(in the rows, 128 means zero)
The rows of X fall into several groups, and each row is roughly a mix of its group's hidden directions.
X, 126 rows:
[[146  95 113  84 143 179 182 135  88 167 138 136 141]
 [113 135 108  89 114 178 211 131 122 131 153 141 147]
 [ 97 149 124 140 146 165 142 170 100 156 145 181 184]
 [149  98  90  95 149 168 184 134 105 183 135 140 133]
 [138 104 194  97 122 119  76 167 147 163 110 116 151]
 [123 122 136 159 151  71  78 172 153 168  92 133 122]
 [162 127 126 158 149  67  68 112 128 135  87 136  96]
 [110 107 140 138 177 134  92 161  80 128 113 157 189]
 [105 117 111  87 123 188 198 134 144 143 156 117 143]
 [115 109 101 198 156 154  99 146 116 177 147 160 116]
 [158 135 129 126  85 124 134 101 174 123 147  72  67]
 [114 158 101  86 105 156 183 111 141 132 169  75 129]
 [157 158  91 143 101 107 160 104 162 116 140  97  63]
 [ 88  95  94 144 118 118  55 117 117 134 127 116  75]
 [116 111  97 181 146 154 106 142 123 193 143 178 119]
 [125 169  91 108  90 139 189 100 146 132 162  97  99]
 [141 140  81 136 147 166 187 116  79 101 164 148 123]
 [131 163 138 146 114 200 137 151 130 151 170 112 180]
 [121 167 109 102  88 143 192  98 144 116 160  90 103]
 [141  94 152 159 165 100  71 149 101 121  91 168 146]
 [124 109 112 181 152 162 110 152 117 190 146 177 134]
 [108 160 172 160 108  91  66 129 150  81 119 127 137]
 [134 153 152  66 104 112 156 104 133  64 124  90 138]
 [ 97  97 101 165 134 113  43 145 115 140 129 153 116]
 [100 156  84 138  98 178 166 104 119 130 187 134 139]
 [127 105 116 182 158 150 105 152 110 180 136 189 130]
 [113 162  99  94 108 149 186 119 140 129 164  67 125]
 [141 156 154  66  99 118 144 114 143  74 122  79 148]
 [140  87 165 151 168 101  76 146 107 110  81 156 138]
 [109 113  92 136 136  67 133  96 116 113 106 148  58]
 [ 91  94 102 156 121 134  46 140 127 151 134 127  91]
 [147  75 157  84 140 184 128 107 118 137 126  81  99]
 [ 86  93  95 169 128 119  53 144 102 133 142 127 111]
 [181 151 149 113 154  89 188 104 136 102  91 143 141]
 [100 152 157 150 101  91  62 112 155  83 123 108 110]
 [118 130 120 130 133  55 124 107 123  93  77 164  88]
 [112 165 101 110  89 163 185 118 151 139 170  89 114]
 [166  96 174  80 117 106 121  97 142  94  91  98 102]
 [168 141 159  83 131 146 201 106 161 115 134 102 123]
 [133  97 161 148 157 114  67 152 107 123  89 179 150]
 [ 85  95  85 166 127 125  57 147 110 145 150 134 122]
 [136 153 146  60  99 111 160 111 153  85 118  82 142]
 [116 134  88  99  98  71 153  89 144 135 107 132  71]
 [101 150 124 172 146  81 113 149 119 113 107 191 169]
 [134 156 148  73 105 109 154 111 135  69 112  74 138]
 [134 117 127 192 159 119  51 158 118 125 115 148 120]
 [140 111 134 184 164 113  60 160 111 131 103 161 122]
 [144 153 140 146 107 182 108 160 158 152 165  89 177]
 [111 158  94 102 107 146 164 114 146 124 165  52 116]
 [155  89 135  88 121 173 124 107 132 143 142  61  88]
 [119 108 107 185 155 146 114 146 110 184 137 187 120]
 [108  96 167 101 159 166 108 143  85 126 107 145 188]
 [136 157 147  80  99 108 163 111 141  72 126  71 131]
 [160  96 157 100 109 127 137  92 144 101 128  76  67]
 [109 142 165 153 115  85  61 116 156  82 108 116 114]
 [106 154 119  90 101 173 202 128 134 123 161 131 156]
 [ 98 116 142 149 168 121  97 158  91 128 109 176 189]
 [139 154 149  83  97  94 137 111 148  67 112  75 129]
 [120 135 112 100 106 195 189 112 109 137 176 135 121]
 [135 150 146  65  98 120 149 110 140  80 125  67 138]
 [103  99  88 174 138 114  57 148  99 154 129 142 115]
 [111 164  98 103 109 146 178 119 147 120 167  61 119]
 [ 88 117  91 161 111 140  58 155 100 166 148 139 129]
 [143  96 148 165 145 101  63 142 126 133  94 185 125]
 [107 162 128 135 140 164 152 170  94 138 142 177 188]
 [101 111  99 109 137  69 128  87 121 100  94 149  73]
 [140  79 156 145 169 116  65 152 109 141  97 156 151]
 [178 136 149  89 143 139 209 108 149 126 120 106 120]
 [158 130 114 133 104 100 151  97 162 114 132  89  50]
 [113 114 125 117 143  68 127  96 100  84  77 132  83]
 [143  97 154 168 151 107  70 143 112 127  93 186 131]
 [145 123 128 129 134  98  67 159 166 176  98  81 124]
 [151 101 175 117 155 102  67 161 139 148  84 113 143]
 [160 168 149  87 112 135 207 101 142 106 131 119 127]
 [160  99 134  64 115 164 134 104 131 138 127  63 106]
 [ 86  84 105 155 130 140  52 147 117 153 142 109 111]
 [156 100 147 101 106 125 119  91 138  92 132  56  86]
 [154  99 196 119 153 106  77 154 125 117  84 120 141]
 [151  92 108  96 153 170 185 141  91 170 139 144 148]
 [157 109 156 148 152  87  53 123 120 131  85 139 105]
 [118 135 118  71  96 131 204  95 147 136 147 104 124]
 [142 157 139 120 108 195 151 148 135 148 179 106 176]
 [140 140 146 142 137 200 137 165 110 157 166 127 181]
 [111 147 103 110 109 193 183 104 103 119 173 137 145]
 [119 130 133 122 158 191 151 166  82 155 148 162 166]
 [119 106 108 153 154  73  75 120 120 103 101 164  82]
 [ 85 106 118 176 130 108  45 147 108 127 118 125 127]
 [107 152 146 174 110  84  61 128 148  82 127 126 119]
 [113 148 172 155 111  90  68 119 153  71 113 124 116]
 [ 97 160 128 184 128  80 108 148 136 116 124 184 164]
 [ 76 114 115 148 159 145  91 151  88 136 130 141 194]
 [116 103 108 189 158 148 106 146 108 182 134 178 119]
 [172 150 106 105  88 133 160 102 162 129 147  83  77]
 [127 107 169 148 144  69  67 153 147 129  85 127 130]
 [141 100 154 168 153 105  84 142 112 130  90 196 132]
 [137 105 121  98 133 190 186  96  97 124 163 137 100]
 [138 108 140 137 109  88 110  87 154  82 112  77  77]
 [132 169 115 138 143 119 143 148 114 131 118 209 184]
 [132  96 202 113 144 137  73 160 130 143 100 111 150]
 [134 152 137  69  98 104 159 108 147  78 126  73 127]
 [142 168 155 120  92 168 166 142 161 132 156 100 183]
 [111 175  92 115  89 127 187  98 146 117 162  92 116]
 [129 136 111 122 158 174 167 167  88 166 151 176 151]
 [149  86 125 108 126 152 129 101 134 128 139  57  66]
 [106  90 144 130 180 126  93 153  87 139 106 169 175]
 [110 157  95  93 116 155 179 124 141 135 165  63 127]
 [ 87 106 126 160 123 104  41 135 100 109 118 142 118]
 [157 100 105  95 147 177 182 141 102 181 139 138 138]
 [ 98 156  83 171 163 138 135 162  95 144 137 168 169]
 [120 149 122  71  91 137 203 102 151 134 146 108 135]
 [166 128 139 160 146  72  68 114 128 131  89 136  91]
 [127 103 110 139 138  61  79 116 135 108  92 136  74]
 [152 107  97  97 141 177 192 136 108 178 146 129 128]
 [182 163 169 111 132 129 202 121 146 104 126 115 140]
 [142  95 157 161 150  99  82 138 113 126  85 191 129]
 [168 129 128 154 116 123 140 116 152 117 152  79  48]
 [ 87 102 125 125 167 166 100 151  86 152 127 144 188]
 [133 111 149  98 169 132 111 155  89 138  95 171 191]
 [140 119 136 183 155 123  45 159 116 122 112 150 130]
 [146 112 130 162 152  80  49 128 126 142  91 138 110]
 [ 96  94  98 173 140 110  47 144 124 142 126 128 109]
 [107  99 127  91 165 160 125 141  76 145 114 161 187]
 [111 154 127 185 156  92 124 158 109 104 113 188 158]
 [118  99 118 180 168 149 108 145  94 170 127 186 127]
 [173 161 141  95 136 128 213 112 146 121 126 133 151]
 [136 120 120 191 153 116  50 152 111 126 113 146 109]]

Here is one row from each group, named. Which group is each of the other rows in?
[172 132 122 170 144  73  79 119 117 127  97 145  84] : <127>
[132 129  95 110 123 194 181 112 102 144 181 128 115] : <82>
[138 111 137 185 158 108  58 153 112 118 103 164 121] : <84>

[137 101 171 140 158 116  78 154 111 119  92 182 165] : <127>
[173 132 163  75 145 127 197 102 129 111 105 135 142] : <127>
[143 149 156 132 127 197 131 159 121 129 168 102 185] : <84>
[131 156 141  83  95 103 151 107 150  72 120  69 128] : <84>
[121 170 117 156 127  64 127 144 146 123  99 192 152] : <82>
[169 158 187 121 135 124 172 119 169 106  88 101 112] : <127>
[147 129 140 138 127 198 107 165 130 165 174 110 171] : <84>
[146  95 110  96 122 164 141 103 126 140 149  57  78] : <82>
[118 150 119  74 115 161 177 118 131 114 161  64 141] : <84>
[151 118 124 122 104  78 138  98 157 104 116  90  56] : <82>
[108 141  64 150 130 171 172 112 100 118 176 116 110] : <82>
